[ 3.74  0.74 -0.93 -2.33  0.75 -2.25  3.20  0.23  4.30] : nezub
[-5.16 -0.59  3.98  7.85  0.75 -9.13  1.88  4.30  2.24] : Pid
[-2.53 -2.74  3.75  5.91  3.20 -2.61 -9.14 -0.59 -5.16] : duf
both duf nezub:  | [3.20]
both nezub duf:  | [3.20]
q: [-2.53 -2.74  3.75  5.91  3.20 -2.61 -9.14 -0.59 -5.16] | duf
q: [-5.16 -0.59  3.98  7.85  0.75 -9.13  1.88  4.30  2.24] | Pid

[ 0.84 -0.45  5.17 -3.27 -2.94 -2.23  3.25 -1.05  3.71  1.28  4.01 -1.78
 -1.25 -2.08  2.57  2.47 -1.05 -1.60 -0.82  0.09 -2.41  0.32  0.21 -1.10
  0.08  1.62  3.17  1.01  2.72 -2.83  2.44  1.64  1.18  1.37 -3.03  4.09]  sido
[-0.97 -0.91 -0.62  0.27 -1.69 -3.30  0.73 -2.41  0.28 -4.92  1.10  1.73
 -2.19  1.06 -1.90  1.73 -0.17  1.39  0.32 -0.98  3.40 -6.87 -0.41  1.26
  3.16  0.42 -1.59 -2.60 -3.62  1.83 -0.01  1.36  3.38  2.75 -2.72 -3.46]  Pab
[-0.97 -0.91 -0.62  0.27 -1.69 -3.30  0.73 -2.41  0.28 -4.92  1.10  1.73
 -2.19  1.06 -1.90  1.73 -0.17  1.39  0.32 -0.98 -4.08 -6.87 -0.41  1.26
  3.16  0.42 -1.59 -2.60 -3.62  1.83 -0.01  1.36  0.63  2.75 -2.72 -3.46]  sog
[-1.22 -2.63  3.70 -4.12  0.00 -0.21  2.68 -1.28  2.59  0.90  4.52 -2.36
 -0.14 -2.16  3.62  0.88 -0.39 -0.70 -2.16 -2.44 -4.07  2.87  1.04 -0.03
 -2.51  1.15  2.65  0.09  0.15 -1.62  2.41 -0.22 -2.33  0.79  1.76  4.46]  Mise
[-2.11 -1.90 -1.03 -0.71  0.75 -3.82 -0.78 -2.12 -0.85 -3.02  3.91  2.24
 -0.46 -0.09 -0.45  0.43 -0.68  0.50 -1.66 -1.24  2.77 -0.91 -0.77  1.40
 -0.11 -0.87 -3.10 -3.62 -6.42  2.08  0.47 -0.97 -3.51  2.07  1.58 -1.91]  Vol
[-1.05  2.00  1.76 -1.31 -2.25 -2.66  0.04 -2.33  0.26 -1.40  3.94  1.15
 -1.16 -0.09 -2.71  3.36 -1.66  3.38  0.64  1.13  2.97 -4.98 -0.52 -0.60
  3.62  2.78 -1.78 -2.68 -1.60  1.23  0.68 -0.85  2.74  4.86 -0.59 -1.59]  Lazad
[-0.65 -0.39 -0.23  0.15 -2.00 -3.49  0.61 -3.07 -0.17 -4.60  1.52  1.69
 -1.85  1.77 -2.15  1.49 -0.12  2.04 -0.08 -1.48  3.48 -1.89 -0.89  1.39
  3.32  0.12 -1.58 -3.16 -3.43  2.07 -0.20  1.01  0.59  2.55 -2.18 -3.66]  godu
both sido Mise:  | [0.09]
both Lazad sog:  | [-1.59]

[ 1.85 -2.28  1.10 -0.86  1.34 -1.53  3.23  6.90  1.04  1.09  4.40 -0.11
  0.79 -9.00  4.29]  Lom
[-0.95 -0.01 -6.66 -3.28  7.08  8.58  0.91  6.75 -1.47  3.62  1.83 -5.86
 -0.59  7.47  3.84]  zinel
[-3.55 -4.68 -3.90 -5.11  4.35  4.97 -7.96  5.03  0.40  6.56  2.04 -0.10
 -3.72 -3.81  6.77]  sovis
[ 7.06  8.93  2.29  0.89 -1.26  0.57 -2.24  3.73 -0.21  2.23 -2.14 -0.11
 -4.21 -4.28 -1.97]  mesap
[-3.58  0.88 -1.98  1.43 -9.00 -0.74  6.77 -4.21  2.77  3.49  5.37 -4.04
 -2.67  0.28  8.58]  soke
both Lom soke:  | [-9.00]
both mesap soke:  | [-4.21]
both mesap Lom:  | [-0.11]

[-1.84 -0.29  7.39 -2.35 -1.72 -0.81 -3.05 -5.29  1.12 -7.23  3.21 -3.84
  2.87  2.27  0.46 -1.75 -2.91 -4.51 -1.25 -0.62 -3.82 -3.34  3.70 -0.98
 -3.39 -1.85 -2.45  0.99 -0.05 -1.19 -1.22  1.74] : tigel
[ 4.01 -0.19 -2.37  0.38 -3.92  4.45 -0.78  2.68 -2.44  4.33  1.21  0.37
 -0.46 -4.56  2.73  3.57 -1.67  1.19 -4.27 -2.06 -2.10  1.34 -2.70  0.69
 -2.60  1.84  7.04  2.30  1.70  2.76 -1.11 -7.98] : Vipen
[-5.08 -0.67  6.09 -2.81  2.56 -2.13 -2.30 -5.40  0.79 -5.95  2.08 -4.46
  2.09  3.60 -2.80 -5.08 -1.71 -4.52  2.84  1.16  2.87 -2.28  3.21 -0.71
 -2.44 -2.82 -6.27 -1.50 -1.34 -2.18 -0.15  6.40] : vasu
[ 3.79 -0.26  1.10 -1.69 -4.79  0.47 -2.11  0.91 -2.82  0.46  2.62 -0.43
  1.13 -3.36  2.90  3.10 -3.00 -0.49 -4.93 -2.71 -3.82 -0.86 -0.97  0.98
 -3.71  1.28  6.13  4.74  1.23  4.58 -1.26 -7.46] : lovip
both Vipen vasu:  | [-2.44]
both vasu lovip:  | [-2.82]
both vasu Vipen:  | [-2.44]

[-2.77  0.49 -8.09 -2.85  4.36  0.11  1.79] = soluk
[-4.41  0.28  4.36  4.46  2.51  0.90  0.51] = Buri
[2.66 0.07 0.51 2.42 0.18 0.82 0.39] = raser
[-1.60  0.89  3.78  1.55 -0.55  0.05  3.34] = favol
[-2.28 -0.76 -0.56 -6.70  2.45 -1.38 -0.41] = Linid
[ 2.84  0.88  0.89  2.11 -0.55  0.93 -6.56] = Memuz
[ 0.07  0.08  0.11  0.06  3.27 -0.88 -1.07] = fena
[-0.28  0.95 -5.48  2.11 -3.96  1.36 -0.55] = puz
both soluk Buri:  | [4.36]
q: [-4.41  0.28  4.36  4.46  2.51  0.90  0.51] | Buri
q: [-2.28 -0.76 -0.56 -6.70  2.45 -1.38 -0.41] | Linid
both raser fena:  | [0.07]
both fena raser:  | [0.07]
both Buri raser:  | [0.51]

[-3.23  5.12  0.30 -0.07  7.18] = taked
[ 6.64 -7.86 -0.33  0.27  2.94] = tuvod
[ 3.51  5.13  0.89 -0.02 -7.86] = zol
both tuvod zol:  | [-7.86]
both zol tuvod:  | [-7.86]

